One turn moves each row of this set onto another row. After a few examples, where does it send each row asked below?
V: [3, 5, -38, -47, 10, -9, 30, -6, -7, 0, 15, -2, -15, 16, -12, -1, -10, 14, -9]
S: [-8, 9, 3, -7, 7, -9, 0, -12, -29, -7, 45, -6, 38, -23, -10, -18, -7, 12, -2]
U: [-23, 11, -14, 21, 7, 7, 15, -3, 0, -14, 37, 0, -7, -33, -11, 4, -17, 7, -1]
T: [-23, 4, -4, -46, 6, -4, 16, -8, -4, -33, 18, -1, -8, 23, -3, -19, -27, 11, -19]
P: [21, 15, -5, -28, -4, -7, 19, -10, 1, -13, -6, 8, -26, 13, -9, -12, -2, 11, -9]
J: [-25, 16, -5, 6, 14, 25, 0, 13, -1, -13, 43, 24, 6, -28, -15, -1, -7, 14, -3]
M: [4, -4, 1, 5, 3, 2, 7, 5, 4, -3, 30, 7, 35, -39, -3, -1, 0, 0, -8]
B: [-34, 7, 7, -54, 0, -2, 12, 3, -1, -11, 19, 9, -14, 18, -2, -18, -21, 1, -9]
Q: [-31, 9, -13, -51, 4, -11, 10, -4, -18, -17, 23, -1, -14, 13, -15, -21, -30, 8, 0]
C: [-13, 5, 7, 9, 2, 22, -2, -9, 1, -15, 54, -3, 7, -26, -4, -6, -6, 9, -10]
W: [-1, 8, -23, -62, 9, 4, 14, 6, -6, 11, 23, 14, -7, 19, -13, -5, 0, 14, -9]
D: [10, -1, -15, -54, 2, 1, 21, -11, 3, 3, 25, -6, -6, 22, -1, -6, 0, 11, -19]
E: [-26, 14, 6, 5, 1, -20, 27, 0, -5, 11, 17, 6, 16, -30, 2, 1, -9, -6, 2]
Y: [-3, 2, -10, 2, 9, 1, 3, 14, -6, 1, 29, 17, 34, -42, -15, -1, -3, 4, 2]
R: [-15, 17, 1, 0, 23, 0, 18, 11, -7, -23, 17, 29, 40, -15, -4, -4, -6, 17, -18]
Z: [18, 16, 4, -43, -9, -2, 0, -8, -9, 3, 11, 9, -22, 10, -13, -20, 5, 8, 2]
A: [19, 21, -17, -37, 5, -3, 5, -2, -17, -15, 3, 17, -19, 12, -25, -19, -3, 21, 0]
F: [3, -2, -16, 12, 9, -6, 13, 5, -4, -10, 23, 5, 31, -41, -11, 2, -8, 4, -4]

M -> Y
D -> W
And these:
J -> U
A -> P
S -> R
T -> B

One turn moves each row of this set onto another row. After a few examples, where does it send each row asked below?
rubak: [-2, 5, 32, -15, -16, -5, 6, 10, -5, -4, 20, 10, 4, 16, -19, 5, -13]
bugid: [-7, 6, -5, 24, -6, -18, -20, 5, 33, -2, 25, -23, -12, -2, -4, 4, 8]
Mepuz: [-1, -1, -10, -10, 4, 11, -7, -19, -9, 14, 2, -10, -14, 26, 34, 2, 3]
vef: [-6, 2, 1, -26, 0, 8, -8, -19, -14, 14, -8, 4, 13, 18, -5, -10, -21]
resor: [-2, 16, 23, 12, 16, 11, 2, 2, -9, 11, 12, -17, 0, 44, -21, -14, -1]
bedi: [14, -29, -4, 18, 0, -13, -10, 7, 1, 24, 30, -3, 13, 23, -19, -14, 9]
lup: [-8, -9, 7, 13, 27, -1, -5, -13, -31, 17, 13, -12, 8, 21, -18, 18, 0]
damur: [-11, 0, 21, 20, -7, -22, -12, -8, 9, -2, 28, -19, -23, 9, -9, 17, 25]
goduf: [-34, 5, 2, -15, -24, 0, -12, 11, 8, 4, 18, -13, -8, 15, 6, 15, 13]
Tizud: [29, -9, -4, -20, 7, 0, -7, 0, 21, 4, 2, 5, -17, -4, -15, 20, -7]
fafan: [-25, 10, -2, 12, -16, -3, -9, -20, 1, 4, 28, -10, 27, 5, -13, 12, 10]
fekim: [-1, -49, 27, 10, 11, -6, -19, -7, 6, 12, -4, -8, -13, 17, 1, -4, -4]
vefa: [12, -7, 14, 2, -13, 1, -24, -4, 27, 15, -26, -10, -25, 21, -13, -9, -1]
loriv: [3, -13, 1, 7, -2, 3, 4, -7, 57, 14, 5, -9, -1, -1, -4, -3, 8]
fopu: [6, 11, -11, 10, 24, 12, 5, 1, 6, 0, 5, -17, -10, 13, -41, -2, -7]
girov: [23, -30, 2, 2, 21, 5, -12, -9, 10, 26, -12, 4, 16, 17, -18, -3, -4]
pak: [6, -9, 22, 12, 3, 3, -33, -11, 19, 10, 1, -20, -1, 6, 33, -10, 1]
tivi: [-9, -10, 17, 7, -19, -3, -6, -2, 26, 1, 11, -8, -4, 24, 36, 9, 4]
Tel: [11, -30, 7, -5, -17, -4, -12, -15, -2, 5, -4, -3, -15, -11, -6, -25, 2]
Vak: [21, -5, -11, 17, 7, 16, 9, -1, 1, 41, 1, -5, 3, 19, -13, 0, -15]
Degi: [-6, -14, 14, -5, -21, 20, -7, 1, 12, 23, -29, -9, -2, 13, 3, -11, -10]
dekur: [-1, -13, 35, 1, 15, 0, -14, -9, 28, -7, 13, -9, -2, 34, -3, 33, 1]
Vub: [-15, 7, 13, 2, -2, 19, -5, -26, 31, 6, 15, -34, 10, 5, -20, -14, -2]
Lor: [-5, 25, 0, -4, 5, 2, 0, -8, -3, 3, 37, -22, 11, -2, -22, 6, -13]
ter: [5, -12, 12, 15, 13, -6, -10, 6, -7, 0, 46, -24, 11, 27, 6, 15, 1]
Zeneg: [-14, -11, -14, -1, -6, 1, -18, -13, 27, 18, 24, -27, -12, 24, -4, 31, 17]
mem: [3, -2, 9, -8, -4, 13, -3, -5, -31, 20, 3, -18, -6, 22, -34, 18, 0]

resor -> Tel
Lor -> girov
And these:
vef -> loriv
lup -> Degi
fopu -> fekim
dekur -> rubak
pak -> fafan
damur -> mem
bedi -> Mepuz

